In the data rows, 128 means zero.
Each row has a hidden score. How much does it go up from the first row of each pair to the second? 10 means little or no change, 20 a big rise and 0 a big fall.
[147  89 132 145 152 129 122 120 124 167]
[ 76 141  99 146 100 152 121 132 141 132] >> 1
[ 54 168 129 146  66 191 107 129 149  71]
[160 128 115 137 153 142 121 131 135 156] >> 20
[144 157 106 116 157 148 128 133 147 160]
[105 161  52 202 109 105 109 133  59 104] >> 11
[ 79 140 142 109 124 148 128  94 152 112]
[155 107 147  66 131 152 137  98 176 102] >> 14
[103 155 127 112 131 132 103 100 144 133]
[159 127 114 153 171 123 121 129 119 163] >> 15
[145 152 117 130 163 151 114 126 134 163]
[145 150 114 127 156 153 120 126 132 164] >> 10
[129 152  84 176 168 133 106 129  85 156]
[147 146 103 149 163 137 114 130 120 152] >> 11
[163 146  97 108 164 140 123 121 153 170]
[158 138 114 120 152 149 119 121 143 165] >> 10
[112 179  94 171 103 127 115 141  89  82]
[ 71 170 126 141  78 148 122 144 107  68] >> 8
[127 157 103 147  83 136 117 167 102 129]
[152 136 113 128 156 144 121 125 140 154] >> 12
[127 146 122 132  92  99 144 173  98 118]
[173  90 160  89 120 153 136 127 147  94] >> 10
[ 96 159 164  98 115 151 140 123 153 131]
[106 180  89 165  85 125 114 148  69  78] >> 9
[140 103 156 109 130 126 154 139 137 141]
[164  89 121 164 202  63 113 106 108 202] >> 15
[164  99 127  70 110 142 133 118 166 114]
[155 133 113 151 171 123 121 132 117 166] >> 9
[144 121 166  63 117 110 171 110 180 110]
[126 149 142 145 125 125 103 109 146 121] >> 3
[ 66 159 145 126 106 167 135 128 131  98]
[159 130 109 129 165 137 123 123 137 163] >> 16
[141 144 134 154  58 166  99 165  72 126]
[167 123  98 132 190 108 121 116 138 181] >> 18
[140  65 143  68 114 121 157 133 181  99]
[161 109 125 136 153 141 124 126 137 164] >> 5
[139  95 150 166 147 152 109 130 108 152]
[137 145  94 182 121 105 113 128  82 124] >> 10
[113 172 183 120  85 153 151 153 142  66]
[144 100 127  78 119 139 130 102 175 125] >> 15
[127 138 161 120 113 152 121 111 152 114]
[125 150  97 164 156 147 109 132 101 149] >> 9
[ 63 157 164 114 100 128 172  87 157  62]
[149  69 145 155  86  80 154 201  69 158] >> 20
[ 88 152 131 126 104 147 120 111 147 109]
[166 105 156 146 126  84 162 131 108 104] >> 20
[ 52 142  87 149  77 141 105 138 146  88]
[ 75 143 145 103 103 162 115 104 141 108] >> 12
[153 101 132  96 127 122 127 121 164 125]
[ 71 163  86 146 112 146 103 115 110 101] >> 1
[160 108 129 157 124  84 149 162  88 129]
[107 168 103 171  52 151 127 168  90 137] >> 0
[150 102 139 164 157 136 113 127 108 158]
[116 160 113  93 136 115 140 147 143 149] >> 8
[133 183 169 109 103 142 124 148 175  77]
[104 150 130 129 129 110 132 115 129 125] >> 15
[165 131 104 119 170 129 124 121 148 171]
[129  84 165 183 173 107 105 116  86 175] >> 15
[155 120 113 124 160 142 124 120 142 167]
[173 151 172 163  91 100 162 154  93  60] >> 15
[ 93 146 106 143 141 106 121 109 132 120]
[ 86 170  38 158 102  78 140 192  59 129] >> 11
[ 52 146  42 200  44 127 142 177  76 126]
[171  93 106 140 178  96 121 118 136 179] >> 20
[147 133 145 150 128 126 123 118 114 126]
[ 70 137  97 137 133 149 112  90 135 119] >> 4
[167  95  98 109 159 135 133 122 165 165]
[166 113 105  91 146 163 132 124 176 158] >> 6
[126 126 133 139 133  77 154 133  91 134]
[150 144 121 138 147 160 117 131 130 150] >> 0
[ 87 150 104 151 127 118 124 139  78 148]
[ 99 141 144 137 113 133 123 113  95 103] >> 10
[104 193  82 190  85 127  97 154  85  79]
[177 124 176 143  88 107 161 120 132  66] >> 20
[137 157  92 162 161 138 112 136 107 152]
[160 118 159 114 142 122 125 116 133 113] >> 16
[102  69 179 117  86  83 167 150 106 106]
[184 124 175 120 101 153 128 151 133  88] >> 0
[156  98 127 143 163 127 122 125 132 168]
[ 75 163  87 151 104 130 116 134 119 105] >> 2
[110  62 107  89 116  91 169 124 138 118]
[150 103 131 154 164 130 113 122 116 164] >> 3
[ 41 187  41 162  78 124 126 175  57  59]
[151 115 130  64 134 120 146 112 195 141] >> 19
[136 146 105 169 167 137 107 124  90 160]
[111 139 160  90 112 101 149  93 165 101] >> 15
[ 82 163 149 113 100 152 112 128 178  96]
[144 149 105 140 152 152 116 131 124 150] >> 13
[120 145 157 112  98 112 160 118 140  94]
[154  94 183 111 114 161 128 115 139  96] >> 9
[150 153 102 118 159 140 123 127 145 164]
[111 164 134 114 133 120 105 101 138 127] >> 10
[ 79 164 102 159  95 131 112 138 111 108]
[112 165 158 125 125 137 125 143 139 110] >> 12
[146  87 143 166 181  96 114 114 105 184]
[154  90 106  53 134 142 135  88 218 118] >> 5
[106 129 143  92 155  47 185  97 122 111]
[129  84 152 173 165 100 112 118  96 182] >> 5
[150  87 127  70 130 119 144 125 203 127]
[158  82 166  80 114 126 159 121 164  89] >> 12
[126 136 159 101 107 118 135  94 127  90]
[ 95 149 178  69 124 104 175 136 136 125] >> 12
[ 66 151 119 140  92 140 134 140 105  67]
[146 140 113 151 147 152 117 130 114 150] >> 11
[ 35 169 168 108  68 173 134 142 159  57]
[158 125 114 135 157 140 122 127 135 158] >> 18
[ 65 153 145 113 113 153 119 117 168 118]
[103 164 105  80 109  70 129 164  63 161] >> 20
[138 171 163  98 118 157 136 122 148  88]
[149 115 154  63 106 160 138 109 168  97] >> 13
[136 126 131 127 135 101 115 103 108  97]
[149  98 140 153 160 137 113 123 120 158] >> 9
[180 116  95 126 181 104 121 117 144 188]
[110 129 120  97 122 118 117 116 100 126] >> 8
[133 160 166 127 120 162 118 117 157  95]
[143 160 105 109 154 149 125 125 150 162] >> 11
[129  67 108  64 133 118 145 104 155 114]
[166  90 139 122 143  93 127 121 123 115] >> 11
[155  83 116 142 179 106 123 116 133 180]
[101 184 178 107  72 167 134 142 151  77] >> 0
[115 149 143 118 104 155 119 120 155 126]
[158  91 117 142 172 114 125 123 133 167] >> 19
[147  90 126 144 180 115 118 110 122 180]
[126 145 158  90 122 134 129 117 149 121] >> 5
[168 152 137 167 127 117 108 133 101  89]
[120 123 155  88  77 158 121 134 135 139] >> 8
[144 135 119 167  92 135 104 161  51 130]
[119 173 109 136 116 136 127 145  85 101] >> 8
[155  85 139 115 110 111 147 165 147 134]
[112 156  81 159 180 126 104 117  95 165] >> 2
[117 158  60 203 151 153  92 129  48 149]
[105 158 167  97  82 105 155 179 100 134] >> 18
[ 82 166  62 187  82 168 103 121 120  97]
[154  81 118 141 169 112 123 120 134 170] >> 20
[ 62 153 104 147  91 150 102 121 149 100]
[130 167  94 111 171 140 120 123 147 163] >> 14
[114 159  77 172 172 131 106 130  84 168]
[155 118 120 139 159 139 119 125 130 161] >> 13
[135  66 143  75 115 129 133 129 189 112]
[ 99  71 172  90 132 109 156 102 132 100] >> 14
[151 135 118 130 147 152 120 127 132 160]
[152 131 118 162 165 131 113 128 105 167] >> 12
[158 123 126 159 151 141 111 136 113 160]
[ 75 162  57 158 167 151 102 130  86 153] >> 4
[124 137 170  91 134  21 238 182 169 107]
[154 112 144 182 133 103 104 121  69 117] >> 0
[165 143 107 111 162 146 126 126 157 158]
[155 120 124 174 171 117 106 123  97 170] >> 14
[140 145 101 161 154 147 116 138 111 147]
[168  89  86 107 166 121 135 115 168 176] >> 17
[ 82  54 174 145 116  89 156 149  74 115]
[176  94  78  96 172 121 135 111 176 184] >> 3
[163 148 181 100 103 167 131 127 163  83]
[148 120 132 169 169 126 102 121  95 176] >> 14
[163  82 164 147 121  87 114 134 114 105]
[152 106 138 156 150 137 118 130 113 160] >> 4
[128 155 101 156 153 153 114 133 108 151]
[152 120 112 134 164 134 120 117 130 167] >> 15
[147 133 136 176  90  97 119 141  93  97]
[107 159 158  85  77 162 112 169 133 108] >> 2
[153 128 115 144 178 120 121 116 116 176]
[123  61 182 119 101 122 143 131 109  96] >> 15
[120  80 127 118 106  99 140 138 121 122]
[159 104 123 140 160 131 118 123 136 163] >> 6
[141 140 114 147 154 154 114 128 118 154]
[154  80 126  69 108 104 152 127 175 118] >> 19
[144 111 130 181 171 120 103 121  88 166]
[174 133 164 129  77 121 128 161 147  88] >> 9
[131 160 100 131 156 143 121 129 130 158]
[ 92 171 167 128  50 175 120 142 151  54] >> 5
